In the data rows, 128 means zero.
Some points, one per row:
[123 138 113 116 144 142 140 128 117 127 107 147 105 128 117 120]
[117 138 101 159 121 114 145 139 122 133 106 131 142 106 114 122]
[126 110 107 129 115 141 140 108 148 167 149 147 136 141 119 127]
[130 128 117 150 152 123 130 137 117 122 136 139 134  98 142 134]
[131 129  91 151 193  86 138 120 123 127 154 156 130  96 142 152]
[143 133 120 113 135 138 113 106 118 127 137 168 152 146 137 145]
[128 127 142 132 141 121  90 108 161 117 123 152 137 161 141 134]
[146  89 108 123 112 132  82  98 148 107 110 117 110 166 142 105]
[183 175 156 129  72 134  24 128  96 103 135  84  82 176 158 113]
[138 134 118 161 156 109 109 133 110 113 162 145 139  95 148 129]
[150 131 147  91 123 136 146 134 136 132 102 125 100 120  99 103]
[131 104 116 149 125 130 121 119 122 133 155 131 158 114 134 147]
[ 77 108 109 114 127 140 138 127 104 150 104 123 154 117  95 123]
[135 102 142 155 166 136  96 124 176  79 114 151 129 161 151 153]
[ 96  61 111 136 133 131 144 161 128 103 149 157 170 115 147 113]
[110 141 117 114 131 152 139 133 127 106 109 129 145 113 106 170]
[104 187 158 133 188 111 123 137 130  97 149 152 166  85 182 141]
[138 161 114  41  67 150 117  87 157 116  48 129  17 210  82 127]
Here are 16 more points, each followed by its number:
[ 90 131  75 102 116 155  90 129 155 165  44 221 184 106 124 174] 0
[127 124 113 129 145 123 116 132 129  96  82 109 101 150 133 133] 1
[124 153 120 125 155 124 141 154  82  89 130 145 142 144 148 142] 2
[111 122 116  97 176 107 132 115  86 162 137 146 124 127 125 130] 3
[115  38 131 113  61 168 196 125 120 176 108 152  99 103  55  87] 4
[171 139 154 129 145 134 153  92 136 126 134 125 104 141  94 148] 5
[139 100 134 137 131 127 136  95 158 150 133 117 141 149 123 144] 6
[133  74 176  97 143 147  93 113 181 149  83  89 170 158 159 121] 7
[ 76 216 132 138 137 171 153 157 161 153 126 142 154 120 106 128] 8
[142 131 151 118 128 118 102 118 106 123 151 118 131 128 129 109] 9
[145 125 132  93 124 120 129 110 133 139 126 117  92 128 100 139] 10
[138 128 145 102 127 153 107 140 143  90 105 122 108 159 109 104] 11
[130 108 109 137 108 131 119 168 114 158 106 122 144 147 158 116] 12
[117  88 148 122 126 116 141 138 148 168  75  82 143 195 126 102] 13
[183  93 183 170 111 145 121 118 119  83 167  53  58 134 117 101] 14
[114 130 147 141 140 135 137 140 147 125 124 112 133 119 124 108] 15
Which two of these numbered points are nearest to each point below by angle, seen from the average point of the first points? Their numbers follow each, nearest first.
[145 140 131 130 128 126 132 120 109 139 159 134 124 126 150 113] > 9 14
[103 154 137  38 129 128 154 142 102 127  91 143  65 128 131 134] > 10 3
[138 112 122 135 123 139 124 101 135 154 133 120 157 134 122 129] > 6 7
[162 105 102 131 167 126  91 131 159  17  38 102  77 178 116 133] > 1 11
[116 137 110 151 128 124 136 136 132 121 121 146 141 128 138 131] > 8 12
[156 164 142 134 163 103 125 127 109 101 101 143 142 141 151 137] > 2 1
[112 129 125 105 132 117 140 141 119 136 114 120 108 146 125 115] > 13 10
[142 128 135 139 142 138 117 140 141  90  92 107  96 147 121 128] > 1 11
[141 137 159 117 123 130 136  90 117 109 145 107  95 150 115 153] > 5 10
[100 149 138 166 128 113 158 134 115 146 170 153 184  71 129 152] > 8 15
[172 167 171 111 159  96 105  79 153 140 176 147 101 101 120 155] > 5 10
[101 139  99 161 149  97 121 159  90 126 255 190 166 107 194 140] > 2 3
[129 137 131 123 119 130 126 132 133 124 115 134 101 129 130 125] > 10 11
[147  92 144 112  88 146 135 136 153 135 117 177 103  87 110  93] > 4 10
[114 119  94  94 162 104 168 146 166  91 145 138 121 120 130 170] > 2 10
[117  57 103 146  73 134 115  95 127 140 170 138 213 101 129 172] > 6 4
[153 122 122 122 149 142 109 138 130  72  77 114  92 171 126 107] > 1 11
[109 113 112 147 173  91 117 129 122 152 205 177 139 151 147 128] > 3 2
[131 128 149 133 118 155 144 104 110  89 164 126  98 160  98 173] > 5 14
[162 144 153 142 126 118 120 104 117 106 140  96  78  93  96  95] > 14 9
[133  83 140  61 101 155 110  95 194 111  55 120 180 161 154 166] > 7 13
[118 116  92 109 118 133  96 142 158 137  85 169 187  96 110 186] > 0 8
